Here are some points, each followed by its number:
[-0.6  0.7  0.3 -0.4 -0.7 -0.1  0.2 -0.1 -0.5  1.4 -0.8  0.3  0.5 -0.8  0.5  1.8] 0
[ 0.6  0.   1.2 -0.8 -1.2 -0.5 -0.7 -0.8 -0.6  0.8  1.1  1.5  0.  -0.1 -1.  -0.8] 1
[-0.6  0.8  0.7 -0.7 -1.5  0.2  0.7 -1.9 -0.2  0.3 -0.9  1.2 -0.1 -0.2 -0.2 -1.1] 2
[-1.4 -1.8 -0.1  0.1  0.7  0.5  1.1  0.9  1.5  0.1 -0.2 -1.5  0.1  1.5  1.3  0.9] 3
[-2.2 -1.7 -0.6  1.3  0.3  0.   1.5  0.8  1.  -0.3  0.3 -2.   2.5  1.8  1.3  0.5] 4
[ 1.6  0.9  0.   2.3  0.6 -0.9 -2.3 -0.3  0.1  0.7 -0.7 -0.2 -0.2 -0.7  1.7  0.1] 5
[-2.4 -1.3 -0.2  1.2  0.1  0.7  0.1  1.3 -0.2 -0.3  0.9 -1.9 -0.9  0.1  0.6 -0.2] 6
[ 2.   0.2 -0.4  0.5  0.7 -1.4 -2.8  1.1 -0.9 -0.6 -0.5 -1.3 -0.7  1.6  1.6  0.4] 7
[ 1.1  0.  -1.3  0.9  1.  -1.6 -2.3  0.3 -0.7 -0.8 -0.5 -0.2 -0.8  0.8  1.9  0.1] 8
[-0.2  0.7  1.1 -0.9 -1.3  0.4  0.4 -1.6  0.4  0.5 -0.4  1.5 -0.5 -0.2 -0.5 -1. ] 9
[-0.4  0.   1.8 -1.8 -1.6 -0.6  0.1 -1.7 -0.2  0.6  4.3  0.8  1.5 -1.5 -0.3 -0.9] 10
[ 0.2 -0.1  2.4 -0.8 -1.6 -1.3 -0.9 -1.2  0.   0.7  1.1  0.8  0.9 -1.9 -0.6 -1.7] 11
[ 0.3  1.6 -1.1 -0.3  1.6 -0.5  0.6  1.5 -0.6 -2.2 -1.  -0.8 -0.9 -2.1 -2.   0.2] 12
[-0.7 -0.5  0.3 -0.5 -0.6 -0.5 -0.4  1.1  0.   0.8  1.1 -1.   0.3 -0.3 -0.8  0. ] 13
Which three points above are nearest to each new point by angle, seen from the average point of the numbered points? Their numbers follow each, nearest first.
[-0.5 -0.7 -0.8  0.6  0.1 -1.9 -0.2 -0.4  0.8  1.   2.   0.1 -0.7 -0.2  0.4 -1. ] 10 13 6
[-0.5  1.5  0.2  0.7  0.5  0.4  0.   1.  -1.3 -0.9 -0.6 -0.3  0.2 -1.1  0.   1.4] 12 0 5
[-0.2 -1.9  1.5  0.1 -0.3 -0.3  0.1  0.2  0.3 -0.2 -0.6 -0.1  3.1 -0.6 -1.  -0.3] 4 11 13
[-1.3 -1.8  1.7  0.7 -0.3 -1.   0.6 -0.1  0.1 -0.9 -0.4  0.1 -0.8 -0.2 -0.3 -0.7] 6 3 4
[-0.3 -0.6 -0.1  0.9  0.2 -1.7  0.1  0.   0.9  0.8 -0.7 -0.2 -0.2  0.1  0.9 -1.5] 5 8 3
[-0.3 -1.2  0.3 -0.9 -1.1  1.4 -0.7  0.4  1.2 -0.1 -0.7 -0.4  2.9 -0.3 -1.1  0.1] 4 13 3
[-1.6 -1.4 -0.2 -0.6  0.6  0.6  0.6  1.5 -1.7 -0.6 -0.4 -1.6 -0.9 -0.1 -0.3 -0.3] 6 3 12
[ 0.5 -0.6  0.7  0.1 -1.2  1.2 -0.9  0.9  2.1  0.2  2.  -0.1 -0.4 -0.4 -1.2 -0.6] 13 10 1
[-0.7 -1.5 -0.6 -0.6  0.4 -1.   0.2  0.6  1.3 -0.4 -0.1 -1.  -0.8  2.4  0.8  0.2] 3 4 6
[ 1.6  0.9 -0.9  0.9  1.8 -0.1 -1.8 -0.2 -0.9 -0.9 -0.8  0.8 -0.1  0.2  0.9  0.6] 8 5 7
[ 0.6  1.6 -0.9  0.3  1.2  1.   0.1  1.6 -0.9 -1.7 -0.8  0.  -0.8 -0.7 -0.8  1.2] 12 8 7
[-0.2  0.7  0.3 -0.6 -0.4  0.   0.5  0.1 -0.6  1.5  0.2  0.3  1.3 -0.6  0.5  2. ] 0 10 13
[-0.7  0.5  0.6 -1.4 -0.6 -1.1  1.3 -1.3 -1.4  1.3 -0.5  0.7 -0.5 -0.1 -0.6 -0.5] 2 9 1
[ 0.  -1.5  0.5 -0.2 -0.6  0.6  1.   0.1  0.5 -0.8 -0.6 -0.4 -0.6  0.3 -1.  -0.5] 3 9 6
